(in the rows, 128 means zero)
The same turns and mirrors carry the whole set onto itself and the rows of a family onto each other. Which other rows belong to the same family as each row named below? List them in the order they appear above.
These 40 rows form 8 families of 5 rows each.
ves: [165 148 131 109 134 145 127 131 153 112 143 136 115  92 128 125 115 112
 118 122 122]
kis: [156 169 111 140 117 144 113 120 124 119 157 120 112 107 141 135  92 123
 119 144 130]
viri: [152 135 135 104 128 108 153 124 122 128 202 131 116 106 123 132 109 102
 117 153 153]
ruzo: [168 159 111 131 119 154 129 133 138 146 146 139 105 110 118 142  88 119
 116 122 124]
tadet: [156 134 128  99 138 127 142 116 131 129 198 142 114 133 119 146  93 109
  91 149 157]
Zevi: [172 149 147 105 133 123 150 135 136  98 171 128 112 107 115 135  86  93
 108 118 141]
fimev: [155 170 113 117 127 118 135 124 153 131 154 142 144 113  96 133  88 120
 118 153 111]
vopep: [140 145 120 102 121 131 129 125 112 143 191 121  95 106 142 145 103  96
 109 136 135]
zazo: [153 139 146 104 133 134 135 133 114  97 175 126 112 108 122 129 101 106
 100 118 146]
Bif: [139 141 122 114 121 130 128 127 114 139 188 122 114  94 141 134 110 117
 130 143 148]
vuz: [148 162 111 106 126 138 107 133 112 148 157 120  99 104 126 140 104 111
 124 133 121]
dono: [176 164 118 113 139 117 132 135 141 137 152 129 128  97  91 132 103 113
 138 151 126]
Kiz: [144 139 124 103 128 141 116 118 125 140 184 139 103 128 147 136 100 128
 110 140 153]
riliv: [147 150 121 132 113 135 135 111 126 114 186 126 108 111 156 135 102 112
 103 151 142]
fipam: [147 147 137 108 121 119 138 117 127 117 204 149 119 128 128 152  94 112
 108 163 141]
Mosap: [174 176 113 134 129 128 121 125 134 113 140 125 120 116 104 127  93 122
 116 151 121]
lokuv: [167 165 108 110 136 124 133 127 159 148 143 132 130 121 103 124  80 121
 116 133 127]
Viv: [175 150 132 103 139 100 156 130 140 126 180 135 123 108  92 131 104 100
 122 158 140]
mul: [172 152 115 108 143 107 140  97 138 128 168 118 137 119  98 123  84 103
  95 146 123]
Miviv: [185 161 123 122 130 133 142 137 137 133 147 145 106 127  88 138  85 114
 108 132 126]
dasa: [164 140 123 106 134 133 113  89 126 130 190 129 105 118 148 142 103 113
 112 152 138]
Rif: [167 168 114 101 136 120 120 134 133 145 142 128 107 110  97 129 107 108
 121 141 109]
Rul: [177 162 125 123 134 109 147 118 142 104 159 136 122 126  97 121 102 110
  97 163 127]
karu: [170 156 123  93 137 102 151 129 145 137 165 135 109 117  94 127 108  90
 105 148 117]
tol: [173 167 113 112 132 110 120 103 138 137 149 115 125 120 115 113  79 118
 122 136 117]
zive: [153 158 112 119 127 136 115 133 126 145 157 121 122  87 120 133 106 123
 143 141 131]
Fasi: [161 157 127 110 130 112 150 119 149 119 185 150 137 123  98 149  89 105
 105 163 126]
Vapok: [134 155 129 113 111 129 114 121 117 128 185 142 115 122 146 138  96 132
 124 151 136]
ris: [160 146 129 123 124 114 156 110 137 104 187 136 114 122 129 126 107 104
  89 163 140]
vozu: [139 168 115 120 114 128 112 125 133 136 154 137 131 114 126 126  92 137
 130 144 117]
pib: [166 136 122 104 143 121 135  88 129 124 193 127 124 119 118 141  98 100
  90 156 135]
fak: [174 141 135 111 129 119 158 130 129 124 170 152 103 138  95 127  99 111
  90 138 138]
Vugas: [178 156 138 108 134 130 145 134 160 107 152 134 115  98 119 132  95  98
 119 120 127]
Zuk: [150 129 131 114 117 132 154 124 125 132 182 149 100 128 129 124 109 115
  88 134 143]
sazof: [149 138 136 106 133 147 121 130 125 107 157 131 114  98 130 124 119 117
 107 120 134]
Daz: [146 139 116 126 110 153 137 126 131 145 168 141 101 111 144 133 103 120
 102 123 134]
losap: [153 142 127  93 128 108 157 123 131 136 194 131 102 115 122 138 106  83
  97 145 133]
Vigut: [168 159 118 111 127 126 103  98 130 138 162 121 106 118 146 125  90 123
 132 140 127]
Pag: [151 158 111 110 126 139 110 125 142 151 150 133 112 120 136 123  93 136
 126 131 134]
neru: [171 150 119 103 144 116 152 122 152 133 173 138 130 129  91 138  79 105
  95 144 141]

The rest of the family of ves: Zevi, zazo, Vugas, sazof
The rest of the family of kis: riliv, Mosap, Rul, ris
The rest of the family of Fasi: fimev, fipam, Vapok, vozu
The rest of the family of viri: Bif, dono, Viv, zive
The rest of the family of Zuk: ruzo, Miviv, fak, Daz

